Each row is where one point has got to under a steady rotation. How many steps took it there?
The counts run from 0 to 897.
[105  88 113 114 100 153 148 116 108 172 112 135  86 189 144 153 171 106
 117 106 152  98 140 133 116 101 138 136  88 126 178 125 131  79 133 107
 129 111 154 119 142 161 143 175]
250
[ 95 140 148 114 108 151 147 141 118 161 145 126  73 202 145 134 142 113
 127  85 151 138 131 125 110 137 181 170 100 136 154 150 148  79 132 137
 145 125 147 158 105 164 141 122]
881
[110 104 114  78  91 170 146 143 109 155 111 119 108 175 141 158 156 114
 110  78 127 125 152 157 103 104 149 148  72 122 152 134 150  98  95 128
 146 122 132  98 108 178 147 140]
289
[ 95 135 123 117  99 160 139 112 127 131 119 100  91 220 143 123 157 128
 137  79 147 113 149 145 116 131 148 143  90 155 155 143  92  90 142 129
 130 114 161 141 125 180 143 153]
658
[ 86 103 125 116 112 137 163 135 118 160 152 121  94 198 137 148 134 145
 129 105 145 119 129 135 126 131 170 148  68 141 177 112 145  77 129 116
 141 108 118  96 123 140 142 125]
729
[117  99 124 106 113 138 159 151 105 171 146 149 106 196 157 129 141  92
 107  87 133 123 129 132 122 121 169 141  82 137 165 143 151  76 115 134
 138  95 120 116 110 179 142 140]
858
[116  96 108 105  88 168 153 128 120 138 128 109  73 195 165 141 156 120
 103  94 144 120 168 149 104 116 155 108 112 122 152 152 114  97 120 121
 124 105 151 114 142 180 145 152]
127
[ 83 105 118 126 103 164 150 138 124 140 129 100  95 202 143 153 144 146
 119  92 129 116 154 152 122 115 151 159  75 130 183 112 141  63 140 107
 136 138 143 118 140 127 141 132]
477
[ 80 134 107  97 112 157 145 158 110 167 123  99 101 202 139 142 165 100
 129  96 128 112 165 146  99 121 150 138 105 121 156 134 129  62 131 144
 133 129 147 150 125 177 139 144]
40
[ 76 105 114  92  99 165 135 168 111 164 131 125  84 184 141 157 163 110
 117  89 124 126 166 141 109 101 150 146 109 112 156 121 160  72 114 118
 139 117 141 124 126 154 133 140]
121
[116 118 115 100 104 139 163 141 110 151 159  97 107 193 145 148 161  94
 122  97 149 112 124 130  86 117 157 147  87 118 158 147 157  70 117 138
 154 148 152 122 108 166 142 108]
32
[ 83 103 140 111 100 140 169 130 123 162 157 120  93 207 143 140 111 145
 112  94 138 136 137 137 120 143 193 140  86 151 165 117 128  90 124 138
 133 101 123 102 126 158 153 140]
19
[102 107 137 101  97 138 137 139 104 153 140 153  76 192 133 145 160 101
 117  79 143 126 117 109 116  99 166 164  83 133 144 143 174  89 119 126
 159 114 136 125 100 167 147 133]
765
[103  98 121 120  99 151 132 127 108 152 100 143 102 205 138 129 161 111
 117  76 129 111 144 145 130 108 135 144  85 148 166 135 124  83 139 124
 126  99 138 132 126 171 140 182]
157
[ 85 123 125 132 110 161 144 128 129 144 150  85  86 217 144 153 157 131
 119 102 153  97 134 131 108 124 148 154 102 138 160 132 136  71 152 133
 152 137 157 132 141 138 135 130]
396
[ 71 110 126 122 113 145 158 157 120 178 137 128  92 204 139 132 137 124
 124 100 133 128 151 139 130 138 166 143  91 139 185 112 132  64 136 120
 119 100 129 130 134 153 137 152]
47
[105 131 130  86  97 145 158 122 117 127 133 112  98 192 130 135 137 123
 141  71 137 153 146 141 104 129 182 146  79 143 150 158 124  93 117 130
 129 125 156 126  90 181 154 123]
96
[104 106 115 114  99 147 155 130 125 141 142 126  91 216 158 119 148 123
 116  99 149 116 137 140 128 135 156 126  81 158 169 149 111  95 121 122
 134  84 117 101 127 181 150 147]
100
[ 87 116 129 115  94 167 144 110 124 129 129  89  90 203 135 164 155 153
 130  85 139 120 157 145 102 115 159 149  92 129 157 126 125  83 143 112
 132 146 175 126 137 136 145 131]
395
[114 125 120  91  98 152 162 109 126 156 155 101  77 198 138 147 151 129
 142 114 176 114 122 121  98 123 180 137  90 137 162 146 124 108 108 128
 146 125 147 113 115 183 149 123]
817
[ 86 113 141 110 110 144 155 126 117 189 139 120  93 202 125 153 150 127
 124 103 150 100 115 117 102 121 174 158  73 138 168 104 153  96 126 149
 147 129 142 118 121 155 147 148]
141
[ 99 109 116 131 114 142 165 133 126 169 150  97  95 207 158 141 150 109
 122 117 156 102 142 131 117 136 157 133 104 126 188 133 121  55 136 124
 124 122 155 138 148 152 138 139]
303
[111 131 131  96  90 170 145 121 117 141 112 112  88 184 145 146 147 118
 138  68 144 148 166 158  98 123 161 144  98 123 153 164 126  95 108 114
 125 131 170 142 105 176 141 134]
685
[ 88 113 150 133  97 152 157 126 126 161 134 135  81 201 150 134 118 149
 124  84 151 138 143 145 130 139 178 157  80 146 179 129 124  87 130 112
 123 105 140 134 122 147 139 144]
496
[124 106 115  98  90 152 160 119 114 124 161  97  80 200 151 157 156 125
 118  94 158 125 134 127  91 110 170 129  93 125 140 159 143  92 115 119
 149 134 154  99 117 166 154 109]
201
[ 99 109 110 106  98 165 129 118 117 159 129 122  78 208 139 145 189 114
 117 110 165  94 133 119 112 100 139 133  93 135 154 135 122 101 123 119
 150 109 142 112 138 179 140 165]
6
[101 113 146 108  95 162 138 144 101 147 121 143  86 183 134 155 149 111
 107  62 129 140 137 139 109 104 168 168  86 122 143 144 175  96 119 137
 150 129 145 138 101 160 145 132]
9
[120 101 115  97  92 165 173 112 122 156 126  97  97 180 157 158 142 118
 121 101 156 124 162 151  96 125 168 119 103 113 173 151 117  88 112 117
 115 136 170 123 138 172 149 138]
499
[ 90 110 111  94  96 173 127 151 111 171 113 120  82 184 137 158 172 111
 111  86 136 115 159 142 106  97 147 144  95 112 159 123 154  97 111 122
 144 119 141 118 124 166 132 157]
878
[124  89 121 113  97 136 160  99 113 167 136 141  91 203 139 142 153 112
 117 111 160 100 112 112 119 117 170 137  78 144 165 136 133 102 124 125
 132 111 141 103 124 183 157 156]
642
[ 95 103 145 125 100 142 160 115 119 150 148 142  69 199 135 144 131 143
 134  95 155 135 121 119 130 115 182 167  74 138 177 120 153  79 127  99
 142 113 140 116 122 140 144 124]
252
[ 90 127 138 116 100 131 156 118 123 148 161 107  68 215 135 141 147 128
 149 107 167 126 122 100 113 121 184 154  96 138 157 142 132  74 140 120
 141 133 156 126 123 154 140 112]
508
[ 94 120 148 116 110 133 157 118 110 150 145 127  92 198 121 153 135 130
 140  88 144 129 118 122 114 122 177 171  67 138 163 122 155  68 138 132
 148 141 148 131 108 141 142 121]
590
